A single turn carries every row of the set below to another of its rows. Some are shown first; where does it send the rows asked next?
J_308: -137, 169, 90, 87, -167, -35, 157, -110, -96, 344, -14, -33, -338, -10, 37, 262, 394, 130, -258
J_794: -204, -164, 81, -140, -250, -223, 153, 220, -105, -16, 36, 89, -139, 17, 91, 449, -166, -206, 166
J_662: -391, -93, -112, 328, 132, 99, -204, -57, -50, 16, -67, 191, -73, 257, 72, 203, 141, 126, -35
J_122: -234, 124, 26, 139, 45, 83, -102, -3, -106, 165, 277, -136, 105, 201, -132, 400, -198, -52, 60
J_268: -62, -82, 74, 130, -121, -409, 81, 328, -243, 210, 172, -122, -289, -16, 54, -168, 55, 83, 134
J_586: -80, 296, 32, 14, -264, -310, 45, 217, -128, 85, -118, -144, -218, 197, 202, -123, 56, -130, 191
J_539: 21, 72, -68, 169, -49, 362, -86, 146, 44, 193, 54, -225, -255, 80, 1, 194, 321, 65, -55
J_508: 129, 2, -250, 182, -163, -268, 269, 247, -34, 115, 156, -219, -39, -87, 150, -216, -9, 148, -43
J_162: -269, -114, -92, -57, 94, -196, 91, 370, -122, 257, -81, 9, -353, -270, 260, 118, 217, 33, -264
J_208: -147, -24, -361, 38, 143, -154, 137, 456, -264, 163, 233, -86, -389, -125, 16, 81, 189, -72, -52
J_595: -267, -73, 162, -33, -210, -111, 181, 132, -15, 32, 24, 199, 130, -124, 212, 460, -93, -127, 27
J_110: -87, -106, -265, -47, 216, -148, 200, 136, -203, 139, 72, 84, 90, -11, -234, -178, 107, 41, 190
J_616: -203, -48, -99, -25, 65, 103, 158, 195, -45, -17, -112, -63, 268, -63, -21, -187, 159, 227, 58
J_158: -92, 73, -99, 154, 68, 86, 156, 295, 131, -7, 111, 21, 164, -27, 87, 404, -290, -71, 179
J_231: 90, 33, -65, -26, -198, -159, -124, 188, 72, 182, -130, -43, -85, 69, 358, -181, 59, -279, 147
J_696: -250, 355, -239, 125, -54, 69, 294, -160, 128, 290, 74, -218, -260, 43, -38, 61, 207, 52, -104
J_185: -212, -224, -216, 342, -98, -236, -172, -94, 44, 169, 63, 117, -362, 196, 303, 107, 9, -67, -107
J_109: -266, 41, -227, 456, -98, -162, -35, -47, 132, 61, -38, -66, -285, 229, 305, 105, -66, 163, -173
J_916: -115, 187, -145, 120, -26, -194, 338, 251, 29, -9, 122, -50, -45, 44, 4, 416, -361, -39, 158
J_144: -384, -99, -200, -102, 151, 132, 48, 389, 1, 94, -101, -77, -125, -249, 217, 38, 236, 40, -146
J_225: -182, 81, -320, 102, 12, 62, 208, 425, -54, 46, 77, -201, -135, -237, 252, 47, 213, 117, -268
J_47: 38, -150, -153, 69, -96, -29, -130, -83, 87, 267, 256, -118, 60, 75, 96, 329, -263, -231, -82
J_354: 92, 353, -161, 140, -74, -338, 145, 107, 82, 257, -91, -57, -72, 62, 284, -170, -61, -144, 70
J_20: -14, 336, 8, 95, 10, 60, 13, 159, -181, 57, -133, 107, 262, 114, 66, 1, 255, -4, 119
J_986: -481, 48, -135, -90, 153, -194, 186, 317, -292, 189, 77, 32, -326, -169, 18, 84, 258, -12, -69
J_599: 136, 158, -147, -60, 193, -92, -24, 197, -175, 133, -268, 141, 26, 194, -100, 17, 111, -94, 203
J_489: -216, 62, -532, -17, 214, -22, 301, 289, -83, 130, 132, -62, -130, -204, 28, 1, 169, -31, -132
J_557: 26, 181, -31, -122, -2, -228, 135, -17, -176, 155, -354, 260, 132, 66, 76, 51, 237, -36, -29
J_476: -142, -78, -172, -69, 42, 135, 3, -158, 278, 430, -106, -39, -291, -73, 114, 55, 224, -116, -120
J_647: -91, -48, -137, -114, -24, -277, 303, 176, -75, 18, -21, 119, -110, 59, -85, 480, -282, -137, 162
J_703: 19, -237, 55, 55, -119, -227, -3, 320, 50, 188, -118, -160, -133, -137, 292, -180, 8, 157, -41
J_217: -196, 19, -58, -55, -198, -62, 127, -280, -28, 149, 79, -39, 231, 55, 50, 401, -114, -43, -245
J_658: -217, -102, -341, 327, -224, -150, -71, 4, -67, -84, 86, -93, -384, 355, 153, 105, 9, 0, -22
J_177: -95, -59, 5, 87, -82, -27, 124, 183, 210, 108, 79, 107, 157, -166, 302, 384, -249, -146, 24
J_137: -365, -55, -256, 238, -11, -131, 45, -237, -196, 7, -10, 270, -102, 265, -15, 201, 191, 75, -114
J_293: -335, -94, 117, -99, 159, -240, 165, 89, -165, 211, -180, 149, 55, -109, -55, -114, 157, 187, 42
J_623: -123, -160, -64, -173, 86, -92, -87, -81, -2, 189, -143, -108, -75, 194, -139, 451, -288, -70, -53
J_689: -199, -114, -435, 230, 155, 12, -16, -126, 12, -32, -181, 143, -108, 298, -39, 189, 27, 126, -102
J_533: -208, -72, 84, -75, -341, -25, -92, 13, -85, 8, 52, -303, -69, 209, 70, 404, -174, -49, -75
J_46: -168, 173, 12, 120, -25, -299, 88, -100, -4, 294, 95, -187, -119, 145, -8, 413, -350, 19, -138
J_806: -298, 28, -60, -77, -83, 131, -30, 1, -50, 240, 80, -181, -470, 164, -132, 98, 297, -129, 147
J_56: 196, -16, -322, 35, 88, -23, 98, -39, 13, 384, -10, -43, -427, 74, -155, 218, 214, -38, -115

J_647 moves to J_916
J_20 moves to J_231
Now these:
J_696 moves to J_539
J_489 moves to J_225
J_662 moves to J_185
J_268 moves to J_110
J_47 moves to J_217

A single turn carries every row of the set below to another of its rows. Some are shown first; where does it send the rows asked next?
J_243: -121, 111, -32, 146, 315, -30, -11, 40, -198, -7, -126, 19
J_710: 213, 148, -365, -113, 210, 427, -6, -94, 21, -248, -77, 108
J_39: -126, 564, -257, -176, 289, 119, -60, 183, -83, -298, 123, 6
J_190: -134, 191, 3, -77, 208, 273, 109, -373, 15, 229, 169, 134
J_535: 57, -34, -201, -261, 152, 208, -115, 236, 169, 5, 164, 260
J_641: -81, 431, -180, -246, 225, 208, 257, -332, 156, -23, 318, 44
J_414: -129, 419, -134, -251, 219, 109, 223, -261, 203, 37, 362, 69
J_148: -16, 89, 144, -107, 284, -81, -20, 49, -246, -340, 326, 290
J_894: -106, 447, -156, -231, 224, 131, 240, -306, 183, 2, 323, 54
J_728: -117, -40, -88, -95, 284, 198, 41, -141, 127, -612, 147, 57
J_954: 11, -7, -139, 1, 287, 388, 81, -55, -318, -121, -119, -5
J_602: 106, 132, 38, -98, 300, 160, 56, -127, -352, -493, 224, 219
J_718: -135, -106, -65, -166, 259, 224, 33, -64, 146, -571, 216, 86
J_588: -128, 192, -4, -72, 213, 276, 112, -371, 18, 231, 171, 138
J_974: -184, 12, -27, -37, 292, -8, -4, -78, 194, -548, 151, 76
J_152: -81, 387, -177, -293, 213, 257, 258, -304, 153, -9, 356, 52
J_271: -142, 24, -68, -34, 294, 85, 22, -141, 150, -604, 117, 46
J_569: -207, -62, -3, -105, 278, 18, -20, -8, 209, -505, 223, 110
J_807: -154, 426, -212, -312, 237, 164, -82, 320, -54, -206, 256, 70
J_433: -108, 396, -254, -354, 238, 304, -50, 285, -94, -255, 250, 61
J_643: -28, -143, -87, -125, 245, 412, 55, 83, -278, -22, 30, 61
J_32: 10, 186, 109, -13, 318, -110, -6, -44, -268, -403, 236, 245
J_685: -130, 195, 0, -72, 211, 278, 113, -372, 17, 232, 171, 134
J_356: 161, -17, -299, -272, 158, 452, -39, 85, 69, -128, 89, 200
J_920: -130, 189, 7, -73, 215, 273, 112, -371, 20, 230, 173, 134
J_478: 162, 307, -333, 60, 257, 152, -44, -122, 76, -236, -175, 81
J_409: -130, 372, -131, -302, 202, 161, 232, -240, 204, 53, 396, 88
J_484: -133, 194, 5, -67, 213, 271, 108, -371, 17, 225, 171, 133
J_634: -32, 115, -115, 138, 322, 168, 48, -79, -276, -112, -191, -25
J_845: -70, 531, -302, -216, 281, 259, -30, 147, -125, -340, 114, -10
J_327: 82, 30, 61, -182, 275, 193, 41, -37, -334, -426, 313, 259
J_429: -181, -121, -27, -174, 255, 133, 3, -7, 185, -510, 250, 117
J_266: -130, 196, 5, -69, 211, 276, 106, -371, 19, 227, 175, 140
J_805: -97, 360, -150, -318, 204, 231, 246, -256, 176, 27, 390, 76
J_375: 54, 289, -229, 67, 249, -87, -124, 27, 174, -106, -93, 149
J_876: 2, 125, -160, -93, 198, -61, -156, 209, 218, 16, 70, 233
J_111: 22, 16, 119, -184, 267, 73, 3, 44, -287, -360, 363, 301
J_787: -68, 453, -300, -303, 252, 352, -21, 191, -136, -324, 185, 16
J_530: 65, 202, 57, -6, 324, 6, 26, -133, -320, -476, 180, 215
J_567: -116, -146, -5, -116, 238, 206, 1, 199, -201, 79, 78, 114
J_801: -163, 508, -217, -225, 271, 75, -92, 275, -45, -234, 191, 47
J_776: -161, -25, 23, 23, 276, -11, -37, 179, -153, 91, 7, 93

J_243 moves to J_634
J_588 moves to J_484
J_728 moves to J_718
Now these:
J_478 moves to J_710
J_805 moves to J_409
J_845 moves to J_787
J_530 moves to J_602

